[[106 120 139 134 127 121]
 [123 115 116 139 115 102]
 [141 135 104 121 125 122]
 [137 127 100 127 123 145]
 [126 129 139 123 114 132]
 [132 124 119 130 128 133]
 [134 132 107 125 123 124]
 [128 137 134 122 129 134]
 [118 118 140 129 114 132]]
|
[[118 128 134 132 126 137 141 123 106]
 [118 137 132 124 129 127 135 115 120]
 [140 134 107 119 139 100 104 116 139]
 [129 122 125 130 123 127 121 139 134]
 [114 129 123 128 114 123 125 115 127]
 [132 134 124 133 132 145 122 102 121]]

[[130 134 122 121 123 121 123 126 132 135 135 123 120 121 132 125]
 [141 126 140 138 139 107 107 142 135 132 132 117 137 138 135 139]
 [125 136 114 115 117 129 131 120 131 136 135 126 114 114 131 119]
 [136 116 132 131 132 128 124 135 134 132 133 132 131 131 134 132]
 [130 122 123 123 124 134 132 127 132 133 133 133 123 123 132 125]
 [111 140 126 128 126 141 145 116 112 113 112 131 130 129 112 123]]
|
[[111 130 136 125 141 130]
 [140 122 116 136 126 134]
 [126 123 132 114 140 122]
 [128 123 131 115 138 121]
 [126 124 132 117 139 123]
 [141 134 128 129 107 121]
 [145 132 124 131 107 123]
 [116 127 135 120 142 126]
 [112 132 134 131 135 132]
 [113 133 132 136 132 135]
 [112 133 133 135 132 135]
 [131 133 132 126 117 123]
 [130 123 131 114 137 120]
 [129 123 131 114 138 121]
 [112 132 134 131 135 132]
 [123 125 132 119 139 125]]

[[125 124 129 128 129 137 142 108 148 137 124 125]
 [140 126 120 136 124 123 100 147  98 108 125 125]
 [118 131 136 120 133 132 155 112 156 147 132 131]]
|
[[118 140 125]
 [131 126 124]
 [136 120 129]
 [120 136 128]
 [133 124 129]
 [132 123 137]
 [155 100 142]
 [112 147 108]
 [156  98 148]
 [147 108 137]
 [132 125 124]
 [131 125 125]]

[[141 119 142 130 113 113]
 [144 113 115 149 106 141]]
|
[[144 141]
 [113 119]
 [115 142]
 [149 130]
 [106 113]
 [141 113]]

[[121 128 121 108 121 131 121]
 [118 129 118 140 118 128 118]
 [152 120 152 119 151 136 151]
 [122 148 121 137 122 107 122]
 [134 108 135 122 134 147 134]
 [103 139 103 135 103 118 103]]
|
[[103 134 122 152 118 121]
 [139 108 148 120 129 128]
 [103 135 121 152 118 121]
 [135 122 137 119 140 108]
 [103 134 122 151 118 121]
 [118 147 107 136 128 131]
 [103 134 122 151 118 121]]

[[143 114 130 132 144 114 128 148 119]
 [140 114 129 136 144 126 130 143 120]
 [144 120 133 123 151 144 120 111 140]
 [132 136 129 108 131 107 122 140 120]
 [140 127 136 106 142 143 112 103 146]]
|
[[140 132 144 140 143]
 [127 136 120 114 114]
 [136 129 133 129 130]
 [106 108 123 136 132]
 [142 131 151 144 144]
 [143 107 144 126 114]
 [112 122 120 130 128]
 [103 140 111 143 148]
 [146 120 140 120 119]]

[[114 140 141 138 136 133 133 118 113 114 135 141 141 119 136 113]
 [121 117 115 119 126 123 127 139 143 142 129 114 114 138 123 122]
 [115 139 140 138 136 133 132 119 114 114 135 140 141 119 135 114]
 [116 118 118 120 138 135 126 136 138 138 135 119 118 136 122 115]
 [142 133 133 132 122 126 122 116 120 119 121 132 133 116 128 143]
 [123 139 135 138 107 105 146 140 134 135 119 133 135 140 140 123]]
|
[[123 142 116 115 121 114]
 [139 133 118 139 117 140]
 [135 133 118 140 115 141]
 [138 132 120 138 119 138]
 [107 122 138 136 126 136]
 [105 126 135 133 123 133]
 [146 122 126 132 127 133]
 [140 116 136 119 139 118]
 [134 120 138 114 143 113]
 [135 119 138 114 142 114]
 [119 121 135 135 129 135]
 [133 132 119 140 114 141]
 [135 133 118 141 114 141]
 [140 116 136 119 138 119]
 [140 128 122 135 123 136]
 [123 143 115 114 122 113]]

[[129 133 126 130 127 130 134 122]
 [129 128 131 129 128 130 125 135]
 [127 123 126 126 129 124 128 121]
 [129 131 128 129 128 128 129 125]
 [128 125 127 128 128 131 130 122]
 [130 126 129 132 129 128 129  99]
 [128 130 126 127 128 127 130 141]
 [128 132 125 128 129 124 130 134]]
|
[[128 128 130 128 129 127 129 129]
 [132 130 126 125 131 123 128 133]
 [125 126 129 127 128 126 131 126]
 [128 127 132 128 129 126 129 130]
 [129 128 129 128 128 129 128 127]
 [124 127 128 131 128 124 130 130]
 [130 130 129 130 129 128 125 134]
 [134 141  99 122 125 121 135 122]]
---
[[107 126 124 127 115]
 [134 110 143 110 135]
 [122 137 131 132 137]]
|
[[110 143]
 [137 131]]

[[148 113 123 135 140]
 [111 150 103 149 108]
 [117 144 127 129 112]]
|
[[150 103]
 [144 127]]

[[127 104 108 112 140]
 [103 110 122 146 123]
 [149 104 123 139 142]
 [120 153 106 120 138]
 [102 120 142 134 109]]
|
[[110 122]
 [104 123]]

[[121 130 137]
 [155 107 130]
 [135 158 136]]
|
[[107 130]
 [158 136]]

[[ 99 133 127 116 119]
 [111 138 108 120 102]
 [143 102 144 121 131]
 [147 131 111 106 130]
 [105 115 150 138 129]]
|
[[138 108]
 [102 144]]

[[127 157 137 137]
 [106 106 125 102]
 [120 149 143 127]]
|
[[106 125]
 [149 143]]

[[109 141 139 122]
 [128 107 132 128]
 [112 116 136 113]
 [146 118 141 137]
 [129 133 123 103]]
|
[[107 132]
 [116 136]]

[[118 126 113 133 156]
 [118 125 113 133 155]
 [127 127 122 123 113]
 [141 114 146 128 111]
 [140 113 145 128 112]]
|
[[125 113]
 [127 122]]
---
[[106 108 138]
 [119 141 106]
 [153 114 124]]
|
[[141 106]
 [114 124]]

[[137 135 132 149 136]
 [102 110 141 127 118]
 [117 118 146 124 121]]
|
[[110 141]
 [118 146]]

[[123 136 141 101]
 [123 136 141 101]
 [122 134 142 103]
 [127 120 131 144]]
|
[[136 141]
 [134 142]]

[[111 150 116 137 104]
 [126 120 157  99 139]
 [132 134 100 155 118]]
|
[[120 157]
 [134 100]]

[[141 122 136 114]
 [143 109 152 106]
 [152 106 141 122]
 [136 114 137 129]
 [122 136 114 137]]
|
[[109 152]
 [106 141]]

[[123 121 115 127]
 [125 122 115 127]
 [113 136 151 132]
 [119 137 152 133]]
|
[[122 115]
 [136 151]]

[[110 108 122 125]
 [118 155 102 117]
 [104 109 108 129]
 [114 120 151 142]
 [155 117 130 132]]
|
[[155 102]
 [109 108]]
---
[[126 139 135]
 [114 122 125]
 [125 135 149]
 [122 126 114]
 [133 129 140]
 [126 133 113]
 [136 119 131]
 [122 135 123]
 [120 119 120]
 [149 125 129]
 [138 137 124]]
|
[[138 137 124]
 [126 139 135]
 [114 122 125]
 [125 135 149]
 [122 126 114]
 [133 129 140]
 [126 133 113]
 [136 119 131]
 [122 135 123]
 [120 119 120]
 [149 125 129]]

[[107 120 128 106 149 108]
 [141 134 119 131 113 120]
 [135 113 130 136 141 134]
 [147 144 136 129 138 106]
 [128 143 143 145 117 136]
 [149 112 114 115 141 128]
 [140 140 113 124 128 145]]
|
[[140 140 113 124 128 145]
 [107 120 128 106 149 108]
 [141 134 119 131 113 120]
 [135 113 130 136 141 134]
 [147 144 136 129 138 106]
 [128 143 143 145 117 136]
 [149 112 114 115 141 128]]

[[148 125 155 109 128 143 147 129 117 137 128]
 [147 101 129 127 148 139 127 132 115 153 106]]
|
[[147 101 129 127 148 139 127 132 115 153 106]
 [148 125 155 109 128 143 147 129 117 137 128]]

[[152 119 109 132 116 119 117 151 153 111 116 122 121 139]
 [127 140 145 111 126 125 127 134 129 139 143 137 138 136]]
|
[[127 140 145 111 126 125 127 134 129 139 143 137 138 136]
 [152 119 109 132 116 119 117 151 153 111 116 122 121 139]]

[[128 130 126 122 124 131 129]
 [108 139 125 120 111 118 152]]
|
[[108 139 125 120 111 118 152]
 [128 130 126 122 124 131 129]]

[[131 146 132 126 134 134]
 [131 146 151 154 133 153]]
|
[[131 146 151 154 133 153]
 [131 146 132 126 134 134]]

[[127 125 124 120 127 146 123]
 [121 114 112 122 132 143 117]
 [118 112 118 119 129 150 119]
 [136 132 114 120 127 147 119]
 [123 122 125 124 128 140 124]]
|
[[123 122 125 124 128 140 124]
 [127 125 124 120 127 146 123]
 [121 114 112 122 132 143 117]
 [118 112 118 119 129 150 119]
 [136 132 114 120 127 147 119]]

[[121 107]
 [132 139]]
|
[[132 139]
 [121 107]]
